In the data rows, 128 means zero.
Here are some points, one per row:
[119. 119. 185. 125. 137. 38. 140. 129. 174. 123. 71. 33. 174. 82.
 209. 117. 68. 160. 175. 148. 228. 179. 145. 160. 57. 119. 133. 45.
 161. 80. 183. 188.]
[125. 118. 125. 138. 126. 119. 121. 133. 136. 109. 156. 144. 147. 140.
 112. 121. 148. 141. 136. 146. 140. 131. 137. 113. 132. 139. 134. 126.
 112. 136. 124. 117.]
[134. 129. 113. 111. 118. 150. 143. 133. 151. 123. 97. 127. 123. 133.
 120. 120. 108. 119. 125. 122. 134. 121. 155. 129. 120. 128. 124. 120.
 118. 105. 139. 137.]
[221. 180. 108. 113. 167. 82. 77. 141. 89. 205. 172. 82. 205. 199.
 56. 108. 116. 146. 162. 112. 137. 98. 93. 128. 222. 213. 72. 195.
 143. 30. 227. 143.]
[127. 92. 144. 155. 121. 149. 111. 151. 96. 124. 128. 123. 123. 124.
 137. 156. 146. 131. 122. 115. 128. 112. 114. 126. 122. 125. 114. 116.
 115. 136. 141. 128.]
[143. 162. 157. 117. 136. 139. 99. 120. 86. 136. 123. 154. 152. 97.
 148. 135. 131. 112. 132. 110. 121. 130. 137. 169. 117. 123. 126. 159.
 145. 180. 129. 125.]
[94. 84. 119. 127. 128. 148. 137. 100. 97. 140. 132. 106. 100. 160.
 137. 132. 127. 128. 126. 97. 126. 132. 118. 125. 145. 133. 121. 77.
 172. 131. 140. 108.]
[129. 86. 99. 152. 116. 133. 76. 162. 105. 143. 127. 96. 97. 144.
 134. 171. 162. 120. 98. 110. 160. 109. 107. 129. 90. 146. 111. 110.
 129. 143. 135. 130.]
[142. 171. 95. 129. 223. 166. 146. 100. 215. 185. 216. 138. 131. 99.
 124. 74. 132. 143. 116. 202. 135. 48. 152. 112. 105. 97. 128. 0.
 132. 156. 89. 75.]
[121. 143. 155. 135. 136. 155. 162. 143. 125. 143. 121. 128. 116. 125.
 147. 156. 110. 126. 127. 110. 86. 130. 93. 116. 136. 115. 128. 147.
 129. 84. 124. 147.]
[237. 22. 0. 64. 98. 191. 185. 162. 235. 120. 21. 167. 150. 54.
 100. 255. 92. 159. 154. 147. 133. 49. 176. 193. 188. 32. 188. 202.
 120. 141. 205. 76.]
[148. 141. 149. 168. 116. 84. 95. 112. 141. 144. 164. 156. 197. 135.
 114. 112. 113. 155. 155. 111. 121. 127. 149. 89. 161. 129. 118. 161.
 131. 131. 144. 126.]
[107. 223. 118. 8. 221. 163. 119. 88. 187. 229. 158. 111. 70. 166.
 104. 101. 174. 98. 135. 245. 152. 0. 65. 191. 127. 120. 59. 53.
 114. 34. 153. 126.]
[141. 112. 106. 142. 118. 129. 124. 145. 129. 141. 138. 109. 130. 132.
 117. 136. 141. 136. 119. 137. 136. 142. 120. 117. 132. 150. 125. 132.
 115. 123. 134. 123.]
[109. 151. 234. 93. 119. 146. 0. 72. 83. 155. 137. 230. 192. 92.
 158. 146. 160. 100. 206. 47. 163. 89. 167. 219. 104. 53. 76. 141.
 165. 210. 135. 81.]
[108. 196. 116. 125. 99. 183. 130. 123. 172. 97. 98. 125. 98. 130.
 81. 96. 149. 54. 106. 37. 129. 101. 191. 68. 115. 161. 161. 109.
 96. 102. 98. 128.]
[114. 149. 117. 106. 106. 107. 155. 138. 111. 116. 113. 119. 140. 147.
 106. 139. 146. 133. 150. 131. 106. 155. 85. 132. 130. 146. 149. 167.
 118. 112. 143. 149.]
[115. 56. 153. 64. 186. 133. 116. 116. 151. 0. 52. 169. 87. 170.
 148. 107. 87. 128. 55. 181. 140. 84. 169. 162. 155. 146. 9. 226.
 170. 113. 91. 152.]
[142. 116. 152. 174. 130. 144. 134. 161. 119. 145. 141. 122. 94. 109.
 169. 167. 114. 124. 109. 133. 94. 120. 112. 98. 142. 110. 96. 129.
 121. 110. 110. 126.]
[126. 151. 114. 129. 116. 84. 161. 125. 151. 119. 145. 130. 130. 119.
 134. 132. 149. 131. 115. 172. 119. 139. 123. 119. 131. 122. 153. 155.
 112. 166. 102. 131.]
[129. 98. 139. 111. 121. 131. 143. 159. 116. 82. 157. 114. 121. 127.
 102. 110. 168. 123. 181. 164. 134. 160. 93. 109. 138. 134. 145. 125.
 37. 164. 179. 119.]
[167. 121. 144. 173. 114. 140. 104. 181. 126. 168. 124. 119. 83. 113.
 157. 180. 120. 119. 101. 113. 116. 95. 100. 105. 115. 114. 104. 139.
 109. 91. 125. 149.]
[131. 102. 110. 145. 137. 115. 120. 138. 132. 100. 143. 121. 156. 137.
 103. 109. 144. 123. 152. 132. 127. 177. 105. 124. 136. 145. 139. 157.
 74. 134. 141. 131.]
[112. 174. 159. 88. 96. 121. 208. 103. 105. 153. 138. 110. 82. 80.
 171. 128. 81. 127. 154. 143. 79. 171. 131. 99. 217. 99. 137. 152.
 124. 89. 123. 110.]
[147. 200. 22. 110. 113. 95. 193. 129. 82. 138. 88. 86. 130. 143.
 89. 137. 141. 116. 31. 124. 122. 168. 95. 193. 78. 191. 210. 147.
 219. 156. 92. 171.]
[116. 136. 138. 132. 104. 131. 152. 117. 123. 147. 140. 111. 74. 103.
 157. 155. 101. 114. 134. 137. 118. 139. 129. 95. 168. 100. 121. 136.
 117. 78. 112. 128.]
[160. 118. 122. 147. 155. 103. 105. 139. 117. 105. 146. 143. 156. 141.
 113. 91. 108. 153. 133. 140. 128. 141. 135. 119. 182. 149. 110. 162.
 116. 116. 131. 113.]
[135. 182. 200. 125. 153. 159. 121. 136. 99. 131. 123. 161. 162. 70.
 146. 135. 100. 121. 153. 92. 90. 114. 119. 167. 114. 114. 126. 141.
 153. 148. 113. 107.]
[127. 139. 147. 114. 127. 85. 144. 129. 159. 121. 89. 72. 150. 95.
 163. 124. 81. 128. 155. 137. 187. 150. 142. 143. 96. 122. 124. 95.
 142. 98. 154. 157.]
[136. 134. 152. 123. 121. 132. 161. 140. 123. 116. 143. 126. 114. 114.
 144. 131. 145. 130. 134. 160. 122. 133. 126. 120. 134. 118. 140. 129.
 105. 164. 127. 131.]
[130. 138. 118. 111. 145. 117. 125. 148. 139. 127. 131. 131. 133. 146.
 104. 102. 142. 125. 143. 137. 130. 129. 117. 123. 137. 141. 118. 136.
 101. 114. 149. 131.]
[138. 165. 125. 128. 94. 166. 120. 136. 151. 113. 89. 138. 105. 131.
 97. 80. 116. 97. 114. 73. 141. 138. 198. 71. 109. 162. 153. 109.
 107. 96. 132. 132.]
[107. 126. 137. 136. 99. 108. 129. 135. 151. 150. 123. 157. 133. 157.
 119. 124. 145. 146. 125. 130. 120. 112. 122. 108. 131. 120. 122. 130.
 134. 118. 144. 148.]
[131. 142. 124. 127. 123. 114. 126. 126. 103. 122. 135. 95. 126. 124.
 126. 123. 127. 119. 128. 133. 131. 138. 128. 119. 130. 133. 131. 147.
 123. 142. 121. 140.]
[54. 136. 190. 152. 15. 33. 189. 112. 197. 178. 118. 198. 190. 228.
 138. 138. 208. 181. 83. 189. 102. 45. 158. 54. 130. 78. 182. 142.
 160. 215. 150. 190.]
[220. 180. 51. 125. 122. 72. 106. 138. 63. 103. 183. 73. 96. 52.
 142. 140. 118. 70. 50. 179. 179. 165. 156. 168. 117. 155. 130. 162.
 129. 212. 53. 107.]
[124. 72. 117. 137. 143. 157. 111. 130. 106. 115. 127. 122. 128. 164.
 121. 127. 151. 126. 114. 104. 149. 108. 114. 121. 106. 146. 119. 79.
 138. 148. 142. 119.]
[123. 134. 138. 131. 114. 124. 147. 113. 125. 132. 142. 122. 104. 111.
 157. 146. 106. 123. 119. 139. 115. 129. 122. 106. 140. 113. 124. 131.
 123. 123. 114. 120.]
[83. 67. 103. 127. 89. 147. 120. 82. 80. 173. 133. 97. 82. 161.
 149. 169. 132. 142. 122. 69. 132. 135. 132. 111. 151. 118. 114. 80.
 158. 98. 150. 98.]
[103. 155. 150. 107. 95. 110. 146. 117. 126. 145. 113. 132. 140. 146.
 105. 136. 156. 103. 139. 124. 128. 131. 121. 136. 113. 125. 149. 146.
 123. 154. 144. 142.]
[120. 105. 139. 144. 132. 156. 118. 135. 111. 114. 132. 120. 125. 131.
 133. 128. 136. 121. 140. 120. 130. 127. 131. 127. 125. 132. 129. 94.
 122. 137. 138. 126.]
[111. 123. 134. 111. 142. 157. 140. 108. 164. 75. 104. 124. 118. 140.
 126. 120. 124. 95. 110. 95. 142. 102. 158. 121. 126. 151. 119. 138.
 128. 121. 118. 133.]
[128. 146. 151. 123. 115. 137. 146. 139. 108. 136. 140. 133. 114. 117.
 137. 141. 129. 112. 129. 112. 120. 114. 122. 121. 145. 118. 132. 142.
 100. 114. 136. 137.]
[124. 136. 126. 123. 124. 134. 120. 144. 110. 130. 114. 127. 133. 124.
 123. 137. 146. 109. 120. 128. 139. 127. 113. 150. 103. 142. 135. 125.
 143. 151. 123. 137.]
[18. 74. 50. 164. 188. 78. 67. 69. 225. 118. 157. 173. 126. 125.
 89. 151. 126. 153. 187. 83. 100. 210. 74. 192. 51. 76. 162. 187.
 120. 43. 0. 104.]
[120. 159. 222. 177. 255. 224. 229. 225. 95. 88. 68. 158. 192. 106.
 135. 129. 81. 167. 144. 59. 0. 110. 25. 167. 114. 152. 178. 100.
 166. 135. 145. 174.]
[135. 162. 101. 102. 114. 115. 106. 109. 88. 143. 117. 133. 130. 110.
 124. 149. 125. 107. 110. 107. 138. 145. 142. 201. 93. 140. 146. 143.
 182. 168. 96. 128.]
[132. 163. 94. 125. 99. 92. 132. 126. 103. 147. 111. 125. 139. 151.
 129. 136. 154. 122. 82. 139. 136. 137. 128. 162. 102. 144. 150. 143.
 173. 188. 120. 144.]
[130. 117. 143. 129. 141. 120. 128. 133. 129. 96. 125. 105. 151. 139.
 115. 111. 111. 118. 125. 100. 147. 124. 159. 108. 131. 153. 111. 123.
 140. 126. 133. 138.]
[104. 97. 130. 138. 119. 132. 114. 124. 132. 144. 120. 129. 106. 148.
 129. 155. 154. 134. 114. 113. 135. 107. 122. 128. 112. 127. 112. 108.
 136. 129. 129. 137.]
[84. 100. 108. 95. 118. 139. 116. 116. 118. 112. 140. 121. 110. 148.
 109. 118. 170. 118. 176. 153. 126. 175. 65. 147. 105. 129. 149. 138.
 84. 123. 138. 126.]
[132. 126. 140. 130. 131. 128. 133. 122. 133. 114. 130. 113. 129. 125.
 133. 120. 122. 119. 138. 115. 130. 127. 131. 112. 123. 126. 141. 116.
 112. 128. 123. 135.]
[156. 81. 116. 209. 142. 136. 94. 163. 122. 128. 162. 102. 89. 105.
 168. 170. 124. 128. 88. 138. 135. 101. 112. 94. 118. 120. 80. 113.
 117. 118. 104. 141.]
[142. 130. 118. 135. 116. 138. 126. 125. 158. 120. 115. 102. 142. 113.
 118. 123. 132. 119. 151. 93. 151. 115. 159. 115. 122. 133. 156. 109.
 121. 113. 133. 135.]
[133. 161. 170. 95. 108. 135. 46. 95. 61. 139. 136. 165. 157. 82.
 148. 137. 144. 98. 157. 103. 162. 125. 168. 201. 97. 113. 111. 140.
 150. 197. 109. 101.]
These points spread out most along one direction. Take the direction at right angles to it along which they spread out most. Go by this last direction. How far along it is each point below, from 0 to 99? 50 is the average, and the first point above lies past it. One standard deviation of the points above along it is 16.
[94. 129. 105. 133. 104. 92. 116. 122. 166. 137. 126. 147. 139. 161.
 99. 126. 150. 142. 141. 133. 124. 148. 113. 127. 115. 127. 146. 159.
 125. 120. 125. 142.] 45
[107. 124. 118. 130. 146. 127. 132. 125. 175. 132. 152. 130. 135. 136.
 114. 131. 139. 116. 135. 113. 128. 125. 131. 112. 120. 124. 138. 132.
 121. 114. 111. 119.] 52
[69. 42. 92. 88. 131. 153. 190. 6. 50. 121. 160. 93. 112. 182.
 143. 95. 97. 138. 146. 91. 129. 175. 147. 124. 225. 119. 136. 43.
 209. 153. 135. 35.] 53
[125. 128. 118. 158. 155. 123. 160. 151. 137. 121. 137. 129. 135. 123.
 134. 131. 122. 154. 95. 153. 92. 135. 102. 118. 115. 127. 135. 118.
 127. 153. 93. 141.] 41
[130. 151. 148. 135. 96. 105. 164. 113. 121. 140. 161. 122. 84. 86.
 178. 151. 84. 130. 121. 156. 111. 145. 151. 89. 194. 99. 110. 152.
 130. 104. 97. 112.] 44
[144. 112. 124. 153. 172. 124. 136. 124. 147. 93. 135. 130. 146. 115.
 136. 92. 98. 150. 111. 136. 139. 128. 156. 119. 120. 142. 114. 117.
 137. 139. 101. 125.] 48
[145. 144. 107. 177. 158. 89. 111. 118. 150. 137. 192. 120. 185. 116.
 95. 132. 105. 152. 159. 104. 126. 127. 145. 100. 157. 131. 143. 132.
 122. 134. 112. 93.] 53
[163. 112. 129. 131. 150. 127. 127. 141. 117. 115. 141. 119. 160. 135.
 97. 84. 119. 144. 153. 140. 125. 141. 131. 111. 156. 147. 134. 139.
 112. 127. 156. 117.] 48
[115. 96. 133. 165. 113. 138. 109. 138. 116. 167. 129. 132. 124. 145.
 146. 166. 132. 128. 112. 104. 131. 102. 112. 106. 113. 116. 119. 114.
 148. 93. 121. 144.] 52
[106. 122. 142. 110. 138. 156. 126. 115. 153. 89. 99. 137. 100. 150.
 142. 115. 126. 103. 105. 129. 144. 111. 161. 125. 124. 134. 96. 143.
 126. 106. 106. 143.] 52
[154. 139. 134. 126. 134. 128. 127. 136. 148. 98. 131. 116. 122. 133.
 125. 104. 121. 126. 121. 155. 125. 136. 135. 112. 144. 135. 109. 145.
 109. 121. 126. 128.] 48
[98. 91. 162. 98. 106. 140. 149. 154. 126. 81. 133. 129. 115. 133.
 120. 107. 152. 118. 159. 182. 124. 157. 80. 125. 124. 129. 143. 137.
 44. 171. 160. 127.] 44
[144. 114. 121. 141. 129. 124. 138. 141. 127. 115. 136. 131. 144. 125.
 111. 115. 131. 141. 140. 147. 138. 133. 129. 113. 127. 142. 140. 111.
 103. 157. 151. 120.] 46
[197. 131. 118. 165. 59. 179. 42. 158. 67. 175. 32. 255. 51. 129.
 120. 0. 116. 240. 76. 194. 72. 255. 178. 113. 61. 118. 132. 54.
 118. 66. 168. 131.] 47
